Where one turn sends some rows of the set: a few examples, then the rows asked:
Vir: [ 30   0 -10  -5   2  -3   2   0  15  19   5 -15   9   1 -13   8 -18  15
 -19  11  -9  -4  -1  -2   2 -14   7   2   0 -11  12   2  14   7   7  -6
  12  -2   7  -1  -4   1  -8  -1   8 -13  -6   5  -2 -11   2  -1  -4  15
 -11  -2 -12   4   8   6 -32  12  -6  -4  -1 -19  10   7  -4 -11]
sufib: [ 10  -2 -12   5   3  20   9  -7  -1   5  -7 -12   5 -15  -9   5  10   4
 -18  11   0  -4   9   1  -3 -12  16  11  -1 -11  16   1  -1   7   4 -12
   3  -2  -6 -12 -16  -8   8  -8  15 -14  -5   5   2  -8  14   3 -17  14
  -4  -2   0  -2   4   7 -14   3 -11 -10  -3 -19   8  14 -12  -3]
gali: [ 16   1  -9  -9  11   1   4  -3  13   8  -7   3  15   4 -22  -6  -8   4
 -18   4  -5 -12   4  -9   4  -8   9   8  -2 -19   7   2   8  14   3 -16
   4  -7   1  -3   7  -1   2 -16   4 -17   4   6   9 -16  -3  10 -11  19
  -7   0  -7  -7  10  12 -10   9  -4   2   2 -10  10   2  -4 -17]
ziko: [  8   9  -4 -11  -2  16  -2 -17   6   9  13 -13  15  -4 -18  -2 -17   9
 -25   6   0   3  -2  -7   5 -15   8   7  -1 -10  18   7  11  12  15 -11
   8  -4  -5   1  -3   2 -10   6  -6  -4   2   8   9 -10  11  -3  -7  18
 -10  -2 -10  -2  14   4 -13   3   4   1   2 -14  12   6   2   1]
nek: [ 11  13  -7   7  -9  10  -4   2  13  18   8 -11  -3  -6  -7  -1  -3   2
 -15  19  -5  -2  -1   4  -5 -14   0   0  -3 -13  14   5   9  12   6  -6
   5  -8   5 -12   0  -3 -10   0   9 -13   0  10  -1  -8  16   3  -7   9
 -18 -13   4   4   7   8  -8   7  -1   5  -4 -15   4   4  -8  -4]
mavad: [ 12  11  -6  -5  10  17   3  -4   8   1  21  -3   6   4 -13  -6  -8   5
 -26   8   1  -1   3 -11   3 -16  15   3   3  -4  15   4   4   7  17  -3
  18 -13   2  -2  -8  -4   2  17   5 -12   2  15   1 -16   9   8  -5  18
 -15 -12 -12  -9   1   5 -15  -1  -4  -3  -3 -11  11   0  -6 -25]
tib: [  4  -4  -1  -1  -4  18  -3 -11  10  14   4  -5  14  -4 -15   3  -5   0
  -9   3  -2  -5   7  -8   8  -3  11   7  10 -13   6   1  -5   5  14 -18
  -2   9  -4  -2  -2   2  -7  11   5 -23   4   8  -7 -10   4   6   2  11
 -12  -6 -12  -7   4   1 -22  16 -10   4  -5 -16   1  -4 -13 -14]
Gopa: [  1   6  -6 -11   6   4  -1 -10   0   7  -6 -10   6  -3 -14  -2 -13  -1
 -16  14 -15  -2   0  -6   9 -15   8   6   1 -21   4  -3 -17  10  10  -9
   3  -1   1   2  -3  -2  -1  -6   7 -10  -1   2  -7  -9  14  -5  -4  14
  -4   9  -9 -17  11  -1  -2  12   0  -6  -5 -11  15  -8 -20 -10]
Bem: [ 14  11  -3   7   6   7   3   2   2   4  12  -2   8   8 -20   4   0  -2
 -15   9  -5  -8  -1 -12   5 -17  13   1 -14 -16   8 -10  -3  11  16 -13
  10   4   7 -17  -8  -1   0   0  13 -11  -7   8   5   0   5   2 -13  13
 -11   4  -4  -8  13  -3 -15  17  -6  -1  -7 -17   7   6 -27 -25]
nopu: [ 25   0  -8  -9   6   3  -5  -7  13  -5   5  -7  14  -6  -9  -6   5  15
 -22  14   1  -1   4 -10   3 -19  -2   8   9 -11  14  -3   0   0  14 -20
  18  -2   3  -9  -6   1  -4   3   8 -20  -2  -4  -9 -13  18   3  -8  11
 -10 -16  -7 -14  -1   1 -20  10 -16  -3  -4 -12   1  -2 -17 -20]
Ludug: [  5   4  -2   4  14  18  -4   0   4   2   4  -7   2   4 -12  -5 -10  -8
 -16  11  -9  -2   5   4   7 -16  13  -2   7  -6  11  -1   5   2  10  -8
  14  -6   4   6   5   2  -1  16   7 -24  -1  16   2  -9  15   7  -2  11
 -13 -12  -4 -10  16  12  -4   5  -3   5  -4 -17   7   7 -13 -16]
fimot: [  2   8  -7  -1   4  -6   0  -6   1   4   7  -4   8  -2 -14   0   0   2
 -18  13 -20  -5  12  -2   3 -24   8   7   1 -19  13   3  25  11  12  -1
   9  -7   2  -8  -1  -2 -10   0   6 -13  -3  11   4  -7  -7   1  -6  13
  -1  -6 -10   7  11   4 -14   9 -12  -7  -2 -23   6  -8  -1 -18]
sabi: [ 16   4  -5  -2   9  19   2  -1   5 -15   3  -6   2   0 -12  -3 -19   0
 -20  15 -26   0   5  -6   7 -18  14   4   1 -11  13   2  12   7  10  -7
  13  -8   3  -8  -6  -1  -4  20   6 -12   5  12  -1  -8  17   5  -6  20
 -15 -14 -10   2  12   4 -15  10  -8  -7  -6 -11   4  -4  -7 -17]
Voro: [ 16   4  -2   1   9  11  -2  -8   2   5   5  -1  12   4 -17   2   3   2
  -6  14  -2 -12  -6   7   3 -15  14  17   3 -10  30   2  -3  -1   3 -20
  12   6  -5  -6  -2   1  -7   2   4  -4   8  10  13  -1  -4   3 -10   9
  -2  -4  -8  -4  14  -3 -19  12 -11  -2   2 -21  16   3  -9  -8]
volaf: [ 14   1  -5 -14   3  12  -2   2  26  -1  -8 -22   9   0 -15   3  -4   1
 -22  11 -11  -4  -2   2  -2 -23   7  13  -7 -13  12   6   5   9   1  -8
  -2  -6   4  -4 -14  -6 -10  -4   5 -21   7   5  -2 -12   8   8  -9   6
  -9  -2  -4 -11  13   5 -18   4   6   6 -11 -14   4   4  -8  -5]
bafa: [ 12  10  -9  -3   5   3   1   5   8  -7  -2  -5  10  -2 -12  -1 -11   3
 -17  12 -20  -1  21  -3  10 -18  12   1   3 -15   1   3 -16  10   9 -14
   7   2  -1  -8 -10   1  -6  -3   5 -14  -3  12   1 -11  16  -3  -6  15
   3  -6  -9 -17  10  -2 -27   8  -6  -1  -4 -16  12  -7 -11  -9]
zel: [ 11  -6  -5  -5   9  16  -4 -14   3   5  -1  -2  10  -7 -12   0 -12   6
 -18  24 -11  -1  -1  -4   4 -17  10   6  -8 -15  24   2  -6   3  -1 -14
  -2  -1  -4 -12 -19   0  -4 -11   9 -12   4  14  10  -8   9  -2 -12  10
  -1  -8 -10 -10  18  -4 -17  12  -7  -9  -3 -17  26   9 -11 -22]
Zala: [ 11  -1 -12   7   7   2   6  -4  -8  10  -7  -6   3  -5  -5   4   1   5
 -20  12  -3   3   0  -6  -3 -11   5   4   0 -12  28   9   2   8  10 -11
   7  -4  -8  -9 -16  -2 -12  -1   4 -11  -1   9   0  -6   9  -1  -1  13
   6   0  -6   1   5   2 -23  12  -8  -9 -10 -16  -3  12  -9  -3]
fati: [  7   7  -9 -16   4   7 -12 -10   8  -1   6 -13  10 -10 -12   0  -4   4
 -29  10   5 -13  13 -10  -6 -16   0   3  -2 -10  13   5   8  14   9  -4
   3 -15   7   1  -8  -2   2   1   5  -9   5  12  10  -9  16   8 -17  17
  -5   0  -6   0  12   4  -7   3  -6  -5   4 -14  12  -2 -15  -8]
totu: [ 24   8  -6  -8   1   7   2   7  11  -5   5 -10   0  -5  -8   1  -3   9
 -14  19  -5  -4  -4  -9   0 -27  12  13   8 -12   8   1  -2   5  14 -20
  15   2   5 -11  -8   0  -2  -5  12  -8   6  -3  -8  -2   7  -8  -6   5
 -13  -3  -3  -4   7  -8 -11   7 -11  -4 -10 -14   5  -8 -24  -2]
lazo: [  6   6  -1  -2   4   8  -1 -10  -2  14  11  -3  12   1 -12   8  -5   2
 -14   8   1  -1  -1 -16   1 -12   6  13   2 -11   1  -5   9   2  10 -23
  11   1   2  -6  -3  -7  -9  -4   7 -12   4   5  -9  -2  -2  -7  -5  15
  -8  -1 -22 -14   4 -10 -17  12  -9  -5  -5 -18   9   6 -17 -20]
Sefi: [  8   5  -9  -6   6   8   2 -12  16  -1   0  -7  12  -1 -13  -4 -15   5
 -19  15 -12   1   5  -6   4 -20  12   8   2 -16  27   2  36  10  14 -23
  12  -2   2 -13 -11   1  -2   2   6 -16   2  10   1 -11  10   4  -8   3
  -2  -5 -10  -2  11   4  -5   4  -6  -5  -3 -16   4   9 -14  -8]
febi: [ 14   2  -7  -5   4  12   4 -10  12  12   2  -6   6  -3 -13   5  -5   7
 -19  15  -5  -2 -11  -4   6 -22  10   4   3 -14  47   3 -10   8  12  -8
  19   0  -6 -13  -9   2  -1 -11   7 -12  -1   8   8 -10  14  -3  -8   8
 -10  -1  -8  -3   9   7 -17  10  -8  -3  -4  -9  14  -4 -19 -13]
sis: [ 14   8 -12   3   4   5   1 -14  -6   2 -11  -4  12  -1 -14   1   5   6
 -20  13   7  -4  10  -2   2 -19   8   6   4  -3  21  -4  -9  11   4  -9
   4   2  -3  -5 -11  -2   0  -5   5 -10  -3  -1   6  -9   5  -4  -5  25
   2   3 -10  11  11   1 -11   6  -7 -10   0 -19   4   7   0 -14]
Vaz: [  7   6  -6   5   1  13  -3   3  13   4   7  -8   3  -3  -8  -6 -12   6
 -26  22  -6  -4   7  12   5 -14  12   7   1 -12  12  -1  10  13  11 -16
  12   0   2  -4   0   4   3  -8   7  -7  -2   2   4 -18  10  -3  -3   4
  -4  -7  -3  -7  15  15  -3   1  -2  -2  -3 -16  23   6   5  -8]
zoteg: [ 12   7  -3  -3   4   6 -13   2   6   3   3   0  -3  -7 -15   1 -14   5
 -20  12  -2 -14  -3 -11  -6 -18  13   9   2 -15  11   3  -8   1   3   5
  15   8  -6  -8 -14   7   1   5  17 -11  10  -1  -2  -4   5  -2   0   8
 -18   2  -7  -2  10  -3 -16  10  -8 -11  -6 -14   4   1 -17 -18]
pone: [  6   6  -3  -1   4  -7  -1 -13  -7  -8  -4 -10   8  -3 -14   2   0   6
 -19  14 -13  -7 -19  -1   7 -14   6  11   2 -14   5  -2  -5  10   6  -1
   9  -7  -3  -8  -8  -3  -6   8   4 -15   7   7   6  -9   5   2  -8  17
 -12  -7 -10 -16  10   2 -14   7  -7  -3  -6 -14  15   4 -30 -13]

Vaz -> Sefi
Zala -> sis
totu -> lazo
Now these:
gali -> volaf
zel -> febi
fati -> nek
mavad -> Ludug
bafa -> nopu
pone -> zoteg

